One turn moves every row onto another: examples first, then more rows asked:
zufig: [ 14 -41 -39  -2   5  20 -12  16  11  70  -1 -16  22 -37  18 -11  10  27
 -15  -7]
vuna: [-40   2   7 -21 -28 -14  -6 -29 -19 -10 -37  -2  13  26  17  37  15  34
 -22 -16]
dutaf: [ 14 -43 -43  11 -29  20   1   4   1  60   2 -20  15 -41  15 -11 -11  23
 -14  -2]
Fet: [-10  21 -23   7  -2  -4 -37  11  23 -11  19  34  -1  -7  -6  -3  36  23
   7  53]
rapaz: [ 13 -32 -26 -26  20   7 -16  37  32  47 -22 -40  -7   0  21 -25  14  14
  18 -16]
vebes: [-27 -33  19   2  19  25 -10 -32  35 -18 -15  28  20  24  23  12 -20   8
   3  -3]
Ror: [ 17 -53  39  22  -3   2 -24 -14 -29   2  27 -31   9 -31 -19   3  12   6
 -14 -34]
rit: [-33  -4  23  13   0   3 -38 -17  11 -31  15  28  -1  45  13   2  -2  19
 -10  21]
reze: [  0 -34  18 -16  41   8 -23  26  42  27 -22 -43  -8  -3   6  18  32  22
  10 -32]
Pidep: [-38 -26 -20 -20 -32 -27  -8 -21 -16   1 -11  27  35  23   6 -30  -3  32
   3 -10]
nazog: [-45  17  10  18  35  -8 -32 -17  -2   9  17   3  -9 -38  16  -9 -10 -25
  11 -30]
Mugo: [ 22   2  11  18   9   0 -25   3 -62  19   3 -47  -5   3  -7 -27  35  -5
 -37  -9]
Gev: [ 17   7 -19 -36  20   3   5  12  16 -43 -11 -16 -19 -23  12 -27  -2 -30
  -3 -25]
Vubun: [-24  -4   1  22  31  10  -1 -24  21   0 -23  44  26  -3 -11 -24  30  -1
 -13  19]
Keki: [ -5  -5 -12  -9 -25  -2 -20  -1 -15 -54  24  12   3  47  23 -18  22  28
  -7  17]
gafov: [  9 -20  -6 -32  15  26  14  -6  23 -23 -22  12   5   9  65  13 -23  15
   4 -12]
tol: [ 24 -14  25  27  -7  -3 -24  -5 -68  27   4 -31  -2 -12  -3 -21   9  -3
 -25  -4]
mupo: [-33  18  15  21   6  -4  -5 -28 -27 -22  22  -6  15 -26  14   9  72   9
  -4  -6]
Kezok: [-11   4  -8 -41 -17 -43 -32   6 -24  -4  -4  29   2  -4  35  22 -15  42
  14  -3]
kesi: [ 26 -12 -31   6  -6  20   4  15 -39  45 -13 -35  14 -12  20 -20  42  28
 -39   3]
Pom: [ 21 -10 -31 -35 -13   4   6  14  -6 -39  -3   7   4  24  55 -28 -10  14
   3   3]
gerot: [  0   4  14   5  19 -10 -35  35 -18  31 -10 -36 -19  31  -3 -31  55  23
  -6  12]
muvif: [ 15 -50   1   4  18  10 -41   8  26  45  28 -26   3 -43  -2  27   2  22
  -1 -23]
Kiz: [ -7  37 -47 -13   2   7   1   5  -3   6   5 -12 -11 -51  58  19  22  10
  15   1]
Sive: [ 28 -11 -19  19 -28  19   9  -8 -48  37 -14 -30  11 -21  19  -3  27  30
 -31  18]
Zedim: [ 12 -43  35  12  12   6 -47  -9 -16   7  33 -47  -1 -20 -25  -1  27  -4
  -9 -34]
lamum: [-17  -5  -3 -30 -10 -19 -28 -35 -21  -4 -37  -2   0  24  13   2 -38  -7
  14 -22]
fifid: [ 11 -40   5   9  -4   2 -26  12  11  40  24 -26  -6 -54   4  32 -18  25
 -11 -24]
nemis: [-16  14 -46   6  -9  -1 -11 -18 -39   4  18   4  18 -26  24 -57  33 -12
  27   6]
lebev: [-28 -27 -28  -6   3  22   9 -36  22  -9  10 -20  30 -52  23   0  25  -5
  27 -40]
butu: [ -5   1  12  -6  45  15  30 -16  17 -24 -39   4   2 -17  17   1  26 -11
 -27 -20]
rur: [-17 -39  37   8  37   0 -33   9  11  23 -10 -37   2  28 -17 -27  44   8
   7 -22]
tudi: [ 16  -6 -43 -28 -20   1 -15  11  19 -53  25 -13  -7 -19   0 -15  36   6
  16   8]
bubig: [ 15 -21 -25 -19   0   5  -7  36   0  27 -16 -45   6  18  17 -33  66  40
   5   7]
kelan: [ -1 -41  -1 -49 -27 -19 -12 -37 -12 -27 -16  -2  30   6  17  23  10  24
  31 -23]

dutaf turns into fifid
Vubun turns into Fet
lamum turns into vuna
Where do these go?
gerot turns into bubig
Pom turns into gafov
mupo turns into nemis
muvif turns into Zedim

One turn moves every row onto another: examples first, then more rows asked:
Kalu: [-23 -10  52 -16  59  15 -78 -65  20 -51  67 -61  43 -40  10   4  20 -29]
Dezag: [-39   2   0 -47  44  28   7   8 -34 -24  64 -67  19 -20 -25  14 -13 -41]
lik: [-45   6  34  -8  28   0 -46 -65  19 -63  62 -51  41 -29  17  -8  41 -19]
Gubi: [-48 -25  -9 -27  -1 -19 -62 -23  -9 -15  86 -70  18 -60 -15   6 -23 -22]
timis: [-21 -24  22 -33  32   8 -83 -12 -16 -25  88  21  42  26 -23   2  -1  -5]
Gifo: [  3  -8  23   7  51  -1 -53 -71  -2 -47  64 -65  18 -43  -2  11  17  -9]
Vifu: [-85 -41  24 -25  30   5 -32 -22 -11 -44  92 -55  35 -37  14 -11 -31 -49]
kisu: [-11  -8  32 -38  50   2 -22   1  29 -32  34  23  20 -15 -45  14  -5 -17]
bina: [-69  23  -5 -61  34  12 -13   2  -9 -49  75 -65  52  -2 -25  22 -10 -34]
bavo: [-30 -10   1 -29  51 -31 -39 -12  12  23  71 -59  39 -68  10  32  -5 -23]
kazeg: [-15 -13  61   9  42 -15 -44 -51   9 -47  70 -56  39 -47   9  24  41 -21]
Lil: [-12  23  -8  -9   5   5 -30 -11  33 -28 102  18  38  -1  -2  24   0 -33]
Gopig: [-67  -2  36 -65  38   1 -36  -9 -32  -8 100 -50  53 -28 -14  60  19 -10]
vunur: [-15 -10   7 -14  37  45 -89  -7  -3 -45 115   7  35  -9  -2   3 -26 -13]
Repun: [-27 -32  39 -41  52  18 -37  -9 -12 -37  46  32   8 -23 -36  11  -9   7]
lide: [-10  -4  18  15  33  -7 -58 -35   7 -63  42 -68  45 -39   2   1  28 -27]
Pef: [  6   0  29 -21  31  34 -41   9  30 -24 111  -9  -3 -36 -22 -12 -21 -18]
Pitev: [-41  -4  14 -62  41  18 -46 -27 -43 -11  71 -48  33 -46 -38  70 -12 -19]
bop: [-34 -11  15 -38  32  16 -22  12 -43 -27  48 -58  36 -48 -41  55 -16 -40]
lig: [-62  10  21 -72  59  25 -50   5 -11 -21  96 -65  69  -7 -11  27  -2 -30]
zoz: [-15  17  20 -15  31  18 -31   9  48 -37  52  24  28 -57 -16  35  -3 -29]
Batel: [  3 -12  30 -40  40  -1 -35  12  26 -27  73  -4  14  11 -50 -12 -13 -13]
zekug: [-28 -12  22 -32  47  48 -53 -22   1 -45  89  24  -2 -60 -11  11 -18  17]
tuni: [-10   4   8 -34  26 -15 -47  -7  21 -12  80  15  39  35 -26   6   5 -22]
ged: [-39   0  21  -2  35  23 -38   1  -2 -23  81  43  48 -33  26  32  14 -19]
vupo: [-34 -24  30 -31  43  11 -57 -12 -26 -19  51  49  42   0 -10  25  13 -11]
pap: [-52 -19 -14 -22  22   7 -49 -32  -9  -1  54 -49  49 -42  14   7 -22 -77]
megaz: [-75 -12   9 -38  76  -8 -21 -43  15 -28  73 -39  55 -42  29  30 -27 -38]
Batot: [-15  -9  27   1  50  19 -52 -48   3 -44  61 -69  32 -29  20 -30  36 -25]
Gede: [-62 -28  26 -33  62 -24 -52   0  17 -38  89 -67  45 -65  -2  24 -34  -4]

vupo turns into timis
vunur turns into Lil
lik turns into Batot
Where do these go?
lig turns into bina
pap turns into Gubi

One turn moves every row onto another: examples first, then more rows asked:
Zemu: [ 26  28  -6 -22  30   9 -27 -14 -18 -32   4 -55 -16  18  39 -30  39   7
 -30 -29  33   6  21   6  16 -39  11  14 -12 -15 -37  23  36   4 -51 -43
 -29  -5   3]
gerar: [ 31 -32  35 -30  18  10  -7 -10   9 -55   4 -11  16  78  24 -12  -4 -22
  -9  43   1  27   4  11 -22  -9  -3 -13  13  10  -8  12 -20 -33  21  45
   5   8  -8]
tevem: [  5 -11  20  41  -5  10 -20   8 -38   3 -14  20  18  18  -4  13 -12  42
 -43 -29 -43  23  18 -29  -7  22  43 -23  13 -21  -5  27  10 -21 -15  40
 -43 -38   7]
noka: [-36  -2  14 -26  45  33 -27 -22 -62   5  -9  -6  29  14  -7  14 -13  40
 -29  -9  -8  10   8 -54  -9  13  -6 -27   6   4 -24  16 -12  25 -21   5
   5  21  18]
muk: [ -7  -2 -40  24  39  28 -14 -26 -43  20   1  23   7  28  29   1 -16  27
 -10  -4   8  12 -10   2 -33  27  44 -36   9  12   4 -14  46 -29  21 -31
  19 -19  12]
refa: [ 30  -6  -8  -6   2 -27  24 -19  -3   4  23  36  -1  27  95  12  17 -11
  -3  21  -3  18   9  49 -13  -6  18 -15  16  -6 -36   4   2 -19  10 -33
  24 -10   9]
mut: [ 37 -33  -6 -10 -10 -10  -7   5  -5 -26  20  10 -30  45  74  15  -1 -30
 -15  43 -45  37 -14   2 -45  -8  -4  15  19   9 -31  45 -25 -26   2  12
   0  15  21]
Neb: [ 10 -24  54 -41  16 -24  -2 -47  10 -49   4   4   9  28  18 -25   5  14
 -35  31   5  28  -1  20  23  -5 -14 -27 -26  24 -25  15 -51   4 -39  -8
  -4  15   0]
puz: [ 40 -52  20  -2  13 -28   4   7  -5 -60 -30 -41 -15  40 -20 -11  22   6
  20   5 -15 -11 -13  29  -3  13  38  11   5   7 -39  -9 -22 -14   5   5
 -37   8 -20]
tad: [ 28  22  -7  -4  39  17 -40 -16 -20 -34  23 -55 -12  -7  37 -10  22  16
 -34 -36  20  -2  19 -16  20  -3   8   5 -21 -13 -56  30  49   1 -33 -35
 -40   8  12]
Gafep: [  2 -28  25 -61  19 -16   5 -59 -14 -41  15  27  12  26  54  -5  -1  16
 -30  20  -1  16   1  22  16 -21 -11 -23 -22  14   1  33 -23  34 -50 -38
 -20  -2  13]
kemi: [ 26 -20  33   2 -34 -25   8  -8  -2 -36  -8  25  18  45  34 -12   2  30
 -38  -2 -18  31  20  36  11 -20  46 -13  -4 -21  27  28 -20 -24 -49  18
 -48 -41  -9]
Bef: [ 26 -37 -36 -20  39  -2  26 -22 -63 -10 -28 -28 -24  44   0   6  -7  22
   2 -32 -27 -12  -3  23 -44  -3  35  -5   3  36  -8   8  19   9 -18 -25
 -45 -44   0]
Pepi: [ 47 -49 -21  -5   1 -32  31  10 -38 -23  -9  -8 -34   6  40  27   5  -3
  14 -13 -55  -8  -3  19 -34  10  21   9   5  13 -54  28   2  23 -10 -30
 -50  -3  12]
lizo: [ 38  28   6  -8  29   4 -19  -7 -10 -22  -2 -60 -21  15  27 -34  34   5
 -39 -36  31  12  25   4  12 -28  -1  -3 -17  -3 -58  22  30  -1 -45 -31
 -26  -4   1]
muli: [ -6 -12  10  26 -11  14 -32  12 -46  -8  -2  22  29  16  16  25 -10  49
 -31 -17 -39  14  13 -31  -1  14  59  -3  15 -42  10  31  10 -16 -25  32
 -47 -21  13]
vibo: [ 31  19  -4   6  43  13 -41 -20 -16 -24   7 -52 -27   2  21 -27  28  11
 -43 -34  17   6  14 -12  16  -6   5  -3 -20   4 -55  27  47  -5 -32 -36
 -37 -11   9]
Ruf: [-11   0 -44  30  19  20 -33  -9 -31   6   7  16   0  18  36   7  -5  34
  -1  14   1  12 -29  -2 -22  29  62  -1  14  -9   0 -10  23 -47  10 -32
  25  20  18]
Pimu: [  9 -21  -6 -23  30  57  -1  -6 -43 -25  12 -15  35  56  24  10 -51   5
 -16   8  -3  19   8 -24 -54  17   1 -41   0  16   7  19  20 -12  16  35
  -2  19   9]
Fov: [ 32  30  -3 -17  21   7 -20  -2 -17 -27  13 -60 -16   1  49 -17  30   7
 -34 -34  25   6  27  -1  16 -27   4   7 -15 -17 -57  29  28   4 -49 -37
 -29  13   8]
regi: [ -8   4 -21  23  32  35 -16  -8 -30   2  13   1  33  19  22  10 -21  34
  -4   2  15   9  -4  -3 -18  46  44 -35   5  -2 -15 -19  28 -44  27  -5
  30  22   7]
Feguk: [ 28 -49   3 -49  34   1  27 -15 -41 -59  -5 -16  28  41  23  18  -2   7
  28 -15  -7 -34  15  26 -11  -4  34  -4   1  -6  -6   6  25  38  -1 -15
 -61 -10 -11]
dis: [-35  -9  -9  -5  40  14 -37 -32 -63  22 -28  13 -17  17  -8  -4   2  32
 -40  -4 -29  19 -16 -46 -21  -5  -3 -15  14  22 -15  22  -9  24 -34 -22
   0 -11  26]
Giz: [ 36 -19  36  13 -38 -28  24   4  -4 -20  -1  23   9  28  39  -2  -6  27
 -44 -10 -31  37  29  32  -1  -7  29 -28 -12 -13  -2  34 -24 -24 -46  26
 -44 -37  -2]
suge: [ 25 -36  -6 -55  20  20   9 -32 -27 -38  21  27  14  73  76  14 -13 -26
  -9  27 -18  15   6   9 -39 -31  -2 -11  18   5  19  38  18  13   5   4
 -20 -20  15]
mabe: [ 26  -6  16  -3   5 -26  11 -17  17 -14  12  19   7  42  59  -8  27  -9
   1  32  15  22   3  52   2  -6  26 -12  18  -8 -28 -15 -15 -43  19 -15
  31  -1 -10]
nedu: [ 29 -22   2 -26  30  10  27   9 -47 -35  -8 -63  24  28 -10  24 -21  36
  16 -25 -11 -17  21  10 -25  32  36 -11 -11   8 -38  -4  -8  -9  -3  24
 -30  23 -16]
vil: [ 17  -6  10 -28  18  -9  21 -30  -3 -17  23  30  34  47  80   8  15  -6
   5  19  25   6  18  54   2 -13  24 -20  15 -15 -10 -11  12 -16  17 -22
  19 -10  -8]
rad: [ 13 -24  25 -33  -4 -35  -1 -31  -7 -32  17  20 -16   0  57  -2   4  13
 -32  28 -25  28 -10  12   9  -4 -15 -12 -22  17 -38  40 -51  13 -51 -33
  -8  20  24]
paba: [ 12 -31 -45   6  16  28 -16  -8 -44  -2  -7  14 -34  57  32  -5 -27  -3
 -27  17 -35  35 -27 -17 -72  -5   9 -12  15  36  18  35  20 -14  -4  -9
  -6 -16  29]
tabak: [ -1 -24 -19  -3   4  35 -45  15 -22 -44   2 -22  -3  54  21   0 -20   9
  -6  41 -14  28 -33 -25 -42  10  36  15  13  -3  15  21 -12 -44   0  20
   6  49  16]
fakil: [ 25 -15  28  -7 -41 -20  19   4 -10 -34  11  28  32  28  60  13  -9  35
 -32  -7 -25  28  30  30   6 -11  44  -9  -9 -33  16  38 -17 -14 -51  19
 -49 -23   2]
ladin: [-42  -5   2 -15  29  16 -62 -16 -49  -8 -20  -6   2  17  -9   3  10  39
 -21  15 -14  14 -24 -51   0   1  19  12  14  -7 -11  17 -30   5 -34  -7
   6  34  20]
veb: [ -9 -18  10  32  -4  11 -33  -1 -39  -6 -21  27  14  34  -4   4  -1  45
 -36 -17 -35  18   4 -22  -4   1  60  -4  20 -28  23  22  15 -18 -25  27
 -50 -47   7]
Zabi: [ 20  16  -5  -7  42  15 -54 -20 -13 -41  11 -52 -19   8  24 -25  34  14
 -31 -24  25  -1   7 -14  25 -15  20  13 -18 -12 -41  22  48  -5 -35 -41
 -41  -2   8]
gekim: [ 15 -36 -40 -14   4 -11 -12  10 -46 -38 -18 -45 -27  26  16  20  10  35
  22  -1 -34 -10 -28  14 -25   8  68  49   8  -5 -13  11 -19 -20 -30 -21
 -35  26   4]

mabe turns into regi
ladin turns into Neb
suge turns into paba
Where do these go?
fakil turns into veb
Feguk turns into Bef
lizo turns into tad

